Each path below is one point turned by a fixed rotation once a step. After each direction that follows a path, write how fast that rotation turns it, in degrees per step (0 if it stays still).
Each turn is a multiple of 5 degrees from 10 to 175, or 0.
Each row of a path follows its step; steps can be skipped.
path 1
step 0: [ 25  -4 -23   0   6 -46   4  -5  10  19 -28  15  17   5  11  -4  14  15
   5  -9  -4 -19  -2 -34 -11   2  19  24  10  29 -28  28  36 -14 -19   4
  -9   3   6  -6  15 -38  14  47 -10  -1  -5 -23  -5  28 -15 -13 -38  29
   9  -2]
step 1: [ 32  10  24  -6  16 -46   9 -28  -4  -2  12  55  11   0 -21  12  -5  26
  -7  12   0   5 -34 -20  10 -15 -22  15 -18  -1 -32  24   4  19 -17  10
 -11 -16 -13  -3  13 -38  27  26  -6   6 -14  -3 -30  19 -23  -4 -21  -9
 -14  -7]
step 2: [ 20 -13  14 -23  36  -8 -18 -11  -5  10  -8  32  16  -4 -11 -17  -6   9
  10   6  39 -19 -27 -38 -17  29   9  25  -9  10 -19   9 -11  11  21  17
  -2 -20  15 -23   2 -25  34  15  14   0 -27 -28   7  20 -13  35   7  -8
 -30 -11]
step 3: [  7 -24  15 -16   7 -10 -13 -14  15  19   5  46   5  38   0   8   3   4
  25 -30 -28  -2   1   4  -4   5  11  14   9  37 -47  11  15   5   8  21
  -6 -18   6 -21   6 -31  26  -8   6   8 -40  -2   2 -15 -10  52  13  -2
  15 -10]
step 4: [ 41  25  -6  -6  18 -16  -8 -12  17  29 -21  18   4  19   2  -9   7  32
  13  -6  -4  18  -2 -14   6  19 -14  -5 -22  23 -76  16  -4 -18  22 -12
  11   8   5   1  -1 -19 -17   4  -7  48 -10 -13  -1   2  -4  20  29   8
   2 -27]
step 5: [ 46  -9  11 -21  26 -18  -9  15   3  15   1  18 -12  10 -19 -27  -7  32
 -13  -5 -21 -23 -18 -21   8 -22   7  29 -13  41 -23  37   4 -17  16  -8
 -31   6 -19 -19  24  -5 -22  -6  -3  19  -7 -37  29  -7  -2  -5  -3  27
  12  -8]
step 6: [ -9 -25   2 -17   5 -27 -35 -14   1  -7   7  38   1 -12  18  -9 -19  41
   9  -9   7  -2 -35 -21 -17 -11 -20  25  -9  35 -36  28   6   6 -13   4
 -34 -23 -13  -3  16 -11 -19   0 -15  15  19 -18  -9   9  -3 -18  42 -21
  13 -15]
step 7: [ 34   0  -1  -9   6   3 -24  18  20  31   6  20 -23 -32   8  31   3   7
  36 -38  28 -32 -26  -4  14  10 -10  18  -5   6 -25  30  -2  26   4  11
 -44  -4  21 -24  11 -26  -5  19   6   1  16 -25  -1   8  -4  11  33  -3
  -9  -5]
step 8: [ 10  14  32 -12   5   4 -19   4  -2  27 -33   4   7  -5  34  19  16  11
  36 -24 -30 -17 -39 -18  37 -15   7  23  -8  28 -12   6  30  -8   1  -8
 -28 -21 -15 -14  -5 -21  13   6  20  33   8   1  -4  26 -14  32  16 -15
   5  18]
step 9: [ 25  18  -6 -10   7 -10 -49  12  21  42  -9  23  29 -36  -9 -13   1   8
  26 -16 -16  44 -13 -23  15  -8  27 -13  -5  11 -11  10  23  -9  25 -12
 -23 -32 -22   6  -6 -35  -4  21   3  21 -13 -14 -22   2  -3  -4   6   4
   4  -2]
step 10: [ 43 -10   3 -22  15 -10  -3  10  15  27 -13  19   9   1  13 -17 -29  32
  12 -30   0  -9 -25   0  12 -19 -13   2  19  15 -27 -19  15 -23  54   8
 -29 -22 -17  -1  12 -29  17  17 -30  -2   2 -22  -5   6   5 -27 -25 -11
  -3  29]
Directions:
[ -3   0   0   5 -10  -1   2   0  -4   7   3  -5  -3 -14   7   8   5   6
  12  -5   0   3  -5  -8   8   1   4  -1   9  -4   5   2   5  -2  -3   0
  -9  -1  -3  -2  -1   8  -5  -6   3   4   5 -11  -2   1   4  -9  -5  -5
  -1   4] => 35
[  0   4   4   6  -6   4  -1  -1 -11  -6  -4   6  11   7   0   0   1   3
  -1   5  -5   9   3  -1   9   1  -9  -3   6   9  -2   6   2  12  -3   7
  -4  -5  -2   1  -6   4  -1   7  -8  -4   7   0   8  -5   5   6   0  -1
   3   7] => 145
[ -2  -1   3   5   0   1  -9  14   0   3   2  -1  -1   1   9   5   7  -5
   4   5   1   5   0   0   1  -6  -1  -4   7  -6  -8   4   3   1   4  -6
   6  -5   3   1  -2  -1  -4  -9   7  -2 -13   7   7   8   2  14   1  -3
  -4   4] => 70
[  3   3  -9   4 -13  -1   3   8  -6   0  -1   7   2  13   1  -3   3   4
  -5  -6   1   4   4   1  -2  -1   8  -7  -2  -1  -2  -5   0 -11  13  -7
  -4  -1  -4   0   4  -1  -6  -2  -8   5  -1  -1  12  -1  -5  -9  -3  -2
   3  -6] => 65
[  7   0  12  -4   3   9  -3  -7 -12  -2 -10  -5  -8   2   5  -9   3   3
  -2   1   2 -10  -1   1  -1  -5  -1  -6   3  -2   6  -2   3  -9   1   4
  -5   7   5  -1  -5  -3  -2   1   5  -6   0  -9  11   3  -3   4  -4   4
  -7   1] => 130
[ -4  -2   4 -10  -3   0   1  -2   6   4  -1   5   8   5   5  -3   7   1
   2   4   3   4   7   1   7  10   0   0  -9  -3   0  -3  -7   0   3   0
  -8   1  -1  13   2   2   7  -1   0  -6 -12  -8  -6   1  -6   1 -14  -2
  -3  10] => 40
[  1  -4  10   2   3   5   7   4   6  -5   6   7  -1   2  -4   4 -11  -2
   3 -11 -16   0  -6  10   3  -2  -8  -4   4  -2   3   3  -1   1  -2   3
  -1  -1   0  -4   8  -1  -4  -4   4   3  -3   1   5  -1 -11  -2 -14  -1
   1   3] => 160
